One vector is turned by the same rotation once a step. Each row is the vector after some number of steps, and that number follows the row.
The counts run from 0 to 464.
[+3.52, +1.00, +1.44, +3.62, +0.86, +0.26, +2.85, -2.37, -1.94, -0.58, +0.79, -1.28, +0.11, -0.64, -4.05, +0.58, -1.38, -2.25, -1.17, -1.59, -1.32, +1.07, -1.33, +0.75, -1.16, -1.32, -0.05, +0.70, -3.51, +2.05, +1.27, -0.29, +3.08, +0.73, -1.95, +3.27, -2.01, -0.19, -2.18, +1.12, +2.00, -0.76, -1.14, -2.38, +1.15]	11
[+2.92, -0.83, -0.68, +1.86, -0.31, +2.93, +2.85, -2.44, +0.70, -3.52, +0.04, -1.45, +0.06, -1.83, -1.83, +1.51, +0.19, -2.24, +0.53, -1.21, -0.46, +1.52, -0.96, +2.87, -0.52, -0.86, +1.19, +2.48, -4.65, +2.34, -0.27, +1.04, +2.19, -0.18, -2.09, +2.80, -0.92, +2.03, -0.85, +2.40, +0.37, -1.32, -1.77, -2.01, +1.57]	163
[+1.96, -0.21, -2.54, +2.28, +1.21, -0.21, +1.17, -3.76, -2.18, -2.95, +0.12, -0.55, -1.66, -3.38, -0.90, -0.82, +0.30, -4.08, +0.84, -0.77, -1.24, +0.07, -0.05, +2.10, -0.75, -2.98, -0.64, +2.25, -2.71, +0.38, -0.25, +0.08, +2.56, -1.02, -3.33, +1.38, -1.74, -0.11, -2.38, -0.28, +1.68, -1.28, -0.10, -0.25, +2.29]	316
[+2.10, -0.84, +1.01, +2.55, +1.99, +1.46, +1.95, -3.25, -2.07, -1.05, +2.16, +0.88, -0.32, -2.04, -1.86, -1.64, -1.77, -2.43, -1.83, -1.11, -2.51, +1.73, -1.12, +2.98, -1.06, -0.61, +0.37, +2.09, -4.56, -0.51, -0.39, -0.87, +3.09, +2.01, -2.32, +1.63, -0.09, -1.41, +1.09, -0.04, +2.04, +0.65, -2.06, -1.30, +1.20]	22
[+3.40, -0.26, +0.74, -0.34, +1.32, +1.77, +3.90, -3.06, -0.28, -2.18, +2.23, -1.90, +1.59, -0.59, -1.35, +0.08, -2.14, -3.02, +1.07, +0.51, -1.79, +1.32, -1.20, +0.85, -0.23, -2.09, +0.24, +0.38, -2.42, +1.39, -0.53, +2.63, +2.78, +2.16, -2.39, +2.15, -1.67, +0.79, -1.87, +2.09, -0.29, -1.17, -1.10, -2.06, +2.53]	260
[+3.76, -1.18, +1.87, +1.58, +0.89, +1.92, +4.88, -0.93, -0.09, -0.19, +2.78, -0.93, +0.91, -1.62, -3.16, +0.26, +0.80, -2.59, +0.16, -0.86, -1.03, +1.43, -1.75, +1.80, -2.90, +0.04, -1.63, -0.10, -1.24, +0.07, +0.36, -1.03, +2.57, +2.44, -1.16, +1.72, +1.44, -0.97, +0.16, +0.69, +1.09, -1.19, +0.04, -4.49, +0.81]	392
[+1.66, -0.09, -0.53, +1.31, +0.79, +0.53, +2.84, -4.14, -1.24, -2.66, -0.04, -1.75, +0.05, -2.46, -1.01, -0.31, -1.29, -2.45, +0.65, -0.35, -1.19, +1.84, -0.94, +1.79, -0.25, -2.19, +0.60, +1.55, -3.26, +1.62, -0.57, +1.80, +3.61, +1.14, -3.33, +2.00, -2.27, -0.29, -2.81, +1.89, +0.30, -1.11, -1.55, -1.30, +3.08]	288
[+4.34, -0.41, +1.13, -0.68, +0.45, +1.65, +5.54, -3.43, -0.55, -1.17, +2.02, -3.26, +0.71, -0.63, -1.05, -0.26, -1.20, -3.00, +2.20, -0.52, -3.20, +0.82, -0.02, +0.05, -1.22, -1.45, -1.14, -0.67, -0.09, +0.56, +0.13, +2.27, +2.71, +1.02, -3.28, +1.00, +0.72, -0.67, -1.20, +0.65, +0.41, -1.70, -1.70, -2.57, +3.38]	263
[+2.88, -3.35, +1.94, +1.33, +3.27, +2.43, +3.40, -2.34, +0.96, -2.30, +2.39, -0.23, +0.85, +0.65, -0.94, +0.89, -1.30, -4.44, +0.59, +0.32, -0.85, +0.81, -0.90, +0.11, -0.16, -1.61, +0.59, +1.74, -3.00, +1.80, -0.65, +1.37, +1.41, +2.46, -1.35, +1.36, -2.24, +0.60, +0.45, +1.76, +0.95, -1.14, -1.01, -3.56, +0.91]	229
[+2.52, -3.42, +0.20, +2.50, +3.97, -1.06, +2.28, -2.43, -1.26, -0.47, +1.75, -0.01, -0.74, -1.81, -2.31, -0.76, -1.17, -3.39, -1.32, -1.70, -1.58, -0.52, +0.39, +1.84, -0.56, -1.10, +0.04, +2.97, -1.76, +1.69, -0.12, -1.51, +2.59, -0.13, -2.94, +2.41, -1.22, -2.22, +0.62, +0.15, +2.99, -2.01, -1.09, -2.48, +0.85]	335
[+3.98, -1.04, -1.01, +1.94, +2.07, +0.32, +3.25, -2.55, -0.98, -1.85, +2.66, -0.72, -0.92, -1.57, -1.33, +0.41, +2.54, -5.87, +1.20, +0.05, -1.22, +0.33, -0.69, +0.65, -2.10, -3.05, -2.53, +0.27, -1.37, +0.45, +0.99, +0.77, -0.31, -0.64, -0.76, +1.05, -0.59, -1.13, -1.14, +1.22, +0.74, -1.08, +1.30, -2.41, +3.18]	356
[+2.59, -1.07, -1.48, +0.63, +1.03, +0.84, +2.53, -3.39, -0.76, -1.70, +0.69, -0.99, -1.16, -5.17, -0.60, -0.81, -0.79, -2.37, +0.12, -1.53, -1.84, +1.28, -1.25, +4.41, -0.41, -1.44, -0.33, +1.13, -2.39, +1.09, -0.47, +0.51, +3.34, +1.57, -3.02, +1.73, +0.04, -1.60, -0.73, +1.18, -0.01, -0.81, -1.26, -1.76, +2.86]	30
[+4.21, -0.31, -1.09, +2.27, +0.42, +0.21, +2.05, -2.65, -1.15, -1.23, +3.16, +0.31, +0.93, -0.92, -3.49, +1.76, +0.73, -3.23, +0.53, +0.31, -0.94, +0.63, -0.96, +1.96, -0.08, -2.03, -1.24, +1.72, -0.69, +4.26, +0.41, -0.37, +2.10, -1.41, -1.13, +3.60, +0.01, +2.39, -1.81, +1.56, +1.70, -0.43, -0.45, -3.15, -0.43]	109
[+3.16, -1.25, +0.66, +2.68, +2.86, +0.91, +1.57, -1.45, -0.15, -2.05, +2.55, +0.48, +0.02, -2.06, -1.00, +0.31, +0.04, -5.08, -0.31, +0.04, -0.48, +0.76, -1.41, +2.33, -0.74, -3.06, -0.47, +1.97, -3.28, +1.21, +0.25, +0.44, +1.21, +2.21, -0.49, +2.01, -2.57, -1.30, -0.93, +2.18, +0.52, -0.36, +0.59, -3.22, +2.14]	354
[+1.14, +0.49, -1.63, +2.90, +0.82, -0.55, +1.73, -4.71, -2.09, -2.42, +0.11, -0.31, -1.18, -3.36, -1.82, -0.76, +0.14, -3.64, -0.48, -0.78, -0.91, +1.55, -0.43, +3.13, -0.60, -2.56, -0.01, +1.90, -3.12, +0.60, -0.44, +0.10, +2.83, -0.29, -2.34, +2.34, -1.26, -0.05, -1.69, +1.38, +1.08, -0.26, -0.51, -0.79, +2.63]	27
[+4.27, -2.00, +0.83, +1.56, +0.19, +1.61, +4.03, -2.27, -1.07, -0.64, +2.24, -1.28, -0.26, -1.07, -2.38, -0.37, +0.94, -2.04, -0.66, -2.67, -3.22, +0.35, -0.21, +3.40, -1.32, +1.26, +0.86, +0.99, -2.61, +1.01, +0.66, -0.91, +1.53, -0.11, -2.20, +2.06, +3.33, -1.24, +2.49, +0.03, +1.96, -0.57, -1.86, -2.62, +1.38]	431
[+2.82, -1.31, -0.57, +2.52, +0.71, +0.97, +2.62, -3.97, -1.45, -3.20, +1.44, -1.20, -0.90, +1.96, -2.87, +0.79, +2.40, -3.07, -0.20, -1.31, -1.86, -0.32, +0.63, +1.04, -0.17, -1.03, +0.40, +2.82, -2.99, +1.36, +0.56, -0.45, -0.46, -2.85, -2.03, +2.45, +0.63, +2.16, +0.45, +0.64, +3.16, -0.62, -1.27, -1.03, +0.93]	176
[+1.26, -2.17, -1.00, +2.32, -0.18, +1.15, +4.28, -3.00, -0.05, -1.89, +0.90, +0.34, -0.13, -4.61, -1.21, -0.75, +0.43, -1.88, +0.66, -2.19, +0.45, +2.51, -0.21, +3.24, -0.39, +0.65, +0.41, +1.93, -2.21, +2.86, -0.84, -1.74, +4.01, +0.93, -2.09, +1.71, +1.15, +0.08, -1.40, +1.71, +1.81, -1.76, -0.89, -3.46, +1.00]	417
[+4.21, +0.42, +0.89, +1.62, +0.43, -0.11, +3.52, -3.32, -2.49, +0.63, +2.16, -1.34, -0.62, -1.41, -0.63, -1.77, -0.18, -2.48, -0.46, -2.04, -4.75, +0.19, +0.22, +2.39, -2.06, -0.64, -0.83, +0.05, -2.07, +0.44, +0.84, -0.25, +2.35, -0.28, -2.48, +1.72, +2.29, -2.08, +0.60, -1.29, +1.70, -0.23, -1.75, -1.40, +2.58]	17
[+4.01, -1.19, -1.32, +1.15, -0.05, -0.37, +2.94, -3.56, -1.59, -0.47, +3.37, +0.94, +0.28, -1.38, -0.96, -0.33, +0.63, -2.11, +0.81, -0.93, -1.93, +0.08, +0.32, +1.79, +0.24, -1.41, -1.09, +1.47, +1.07, +4.39, -0.61, -1.50, +3.64, -1.49, -1.99, +2.23, +1.51, +1.15, -1.25, +0.00, +2.50, -0.42, -0.49, -3.42, -0.40]	113
[+2.08, -0.94, -0.34, +3.30, -0.62, +1.76, +3.43, -1.68, -0.20, -1.88, +0.12, -0.07, +0.64, -2.68, -3.24, +0.86, +1.20, -2.39, -0.77, -1.40, -0.17, +1.76, -1.37, +2.08, -1.27, -0.04, +0.47, +1.72, -3.56, +1.82, +0.43, -1.33, +3.01, +0.85, -0.74, +2.91, -0.54, +1.25, -1.46, +2.15, +2.50, -1.50, -0.25, -2.93, +0.91]	421
[+3.13, -1.88, -1.91, +1.38, +0.55, -0.42, +3.58, -2.94, -0.81, -1.33, +2.88, -0.46, -0.19, -2.82, +0.04, -0.37, +2.93, -4.62, +2.18, -0.45, -1.29, +0.64, -0.04, +1.61, -0.87, -1.56, -1.83, +1.10, +0.09, +3.30, +0.63, -0.28, +0.73, -1.06, -1.13, +0.67, +0.77, +0.68, -1.97, +2.20, +1.50, -0.79, +0.95, -3.69, +2.56]	98
[+3.86, -4.46, +0.39, +0.35, +2.13, +3.07, +3.88, -1.27, +1.72, -2.01, +1.49, -1.59, -0.80, -0.82, +1.59, +0.25, -0.14, -3.27, +1.51, -2.19, -2.48, -1.06, +0.27, +1.73, -1.55, -0.22, +0.51, +1.44, -2.64, +0.99, -0.42, +1.04, +0.30, +0.77, -1.99, +0.54, +1.00, -0.67, +1.66, +0.63, +1.74, -2.61, -1.52, -2.72, +1.96]	197
[+3.90, -0.06, +1.92, +2.21, +0.81, +2.15, +3.87, -1.74, -1.36, -0.59, +1.77, -1.76, +0.28, -0.87, -3.34, +0.37, -1.60, -2.08, -1.38, -0.84, -2.03, +1.09, -1.55, +1.02, -2.43, -0.95, -0.52, +0.46, -3.68, -0.09, +0.44, +0.55, +3.16, +2.48, -2.09, +2.38, -0.51, -0.88, -0.83, +0.42, +1.32, -0.52, -1.01, -2.53, +1.27]	10
[+4.94, -1.04, +0.35, +0.28, +2.43, +0.23, +2.76, -1.85, -0.32, -1.26, +3.33, -1.08, +0.25, -2.43, -1.37, +0.41, +0.78, -4.67, +0.88, -0.04, -1.95, +0.28, -1.46, +2.52, -1.63, -3.41, -2.56, +0.32, -0.80, +0.50, +0.57, +1.68, +0.11, +1.01, -1.14, +1.13, -0.28, -1.57, -0.38, +2.01, -0.15, -0.49, +0.01, -3.00, +3.04]	357
[+4.85, +0.52, -0.03, +3.13, +0.51, +1.48, +2.42, -2.13, -1.53, -1.24, +0.30, -2.20, -0.98, -1.70, -3.13, +0.28, +2.03, -4.37, +0.02, -1.70, -1.96, -0.29, -0.24, +2.01, -2.96, -1.93, -1.88, +0.07, -2.77, -0.55, +1.73, +0.22, +0.46, -1.01, -1.75, +2.30, -0.02, -1.11, -1.05, +0.32, +1.77, -1.38, +0.18, -1.57, +2.53]	40
[+2.98, +0.39, -0.51, +0.57, -1.11, +1.15, +3.07, -4.06, -1.16, -1.82, +2.31, -0.51, -0.08, -3.41, -0.98, -0.62, +0.35, -2.08, +0.38, -0.63, -2.08, +2.49, -1.50, +5.55, -0.29, -1.81, -0.37, +1.21, -2.68, +0.44, -0.47, +0.59, +2.25, +0.76, -1.58, +1.58, +2.19, +0.11, -0.82, +1.60, -0.66, +1.18, -1.46, -2.19, +2.63]	412
[+3.84, -0.85, -0.90, -0.29, +1.03, +2.65, +2.51, -3.72, +0.38, -3.27, +2.84, -1.35, -0.57, -0.05, +2.22, -0.17, +0.07, -4.88, +2.52, +0.01, -3.36, -0.31, -0.24, +0.59, -1.06, -3.55, -1.39, +2.04, -2.28, -0.36, -0.20, +2.33, +1.02, -0.03, -1.31, +0.00, +0.71, +0.95, -0.22, +0.83, +0.50, -0.82, -0.31, -2.00, +1.73]	220
[+3.62, -0.26, -1.69, +2.73, +1.15, +1.10, +2.49, -1.69, -0.60, -2.47, +1.34, -0.64, -1.63, -3.06, -1.43, +0.68, +2.88, -4.75, +0.61, -0.95, -1.70, +0.42, -0.25, +1.40, -2.55, -2.66, -2.08, +1.38, -2.49, +0.58, +1.42, -0.09, +0.05, -1.32, -0.39, +1.37, -0.09, +0.02, -1.38, +1.00, +1.95, -1.60, +1.28, -1.88, +2.23]	67
[+1.41, -3.34, -0.67, +0.62, +1.98, +2.70, +2.58, -2.73, +0.43, -3.59, +1.33, -0.18, -1.32, -1.56, -0.11, -0.26, -0.53, -2.39, +0.04, -1.35, -1.50, +0.71, -0.17, +1.89, -0.73, -0.70, +1.15, +4.10, -4.39, -0.31, -2.36, -1.10, +2.09, +1.29, -2.21, +2.16, +1.04, +1.41, +1.63, +0.84, +1.71, -1.24, -1.28, -2.11, -0.24]	186
[+3.65, -0.82, +0.05, +0.37, +0.88, +1.71, +3.55, -3.01, +0.22, -1.80, +0.85, -2.27, -0.39, -3.23, +0.07, -0.52, -1.89, -2.21, +1.26, -2.06, -2.40, +0.69, -0.49, +2.28, -1.91, -1.16, +0.11, -0.02, -2.53, +0.66, -0.39, +1.47, +3.02, +2.03, -3.23, +0.81, -0.05, -1.35, -1.23, +0.64, +0.53, -2.01, -1.53, -1.52, +2.81]	291
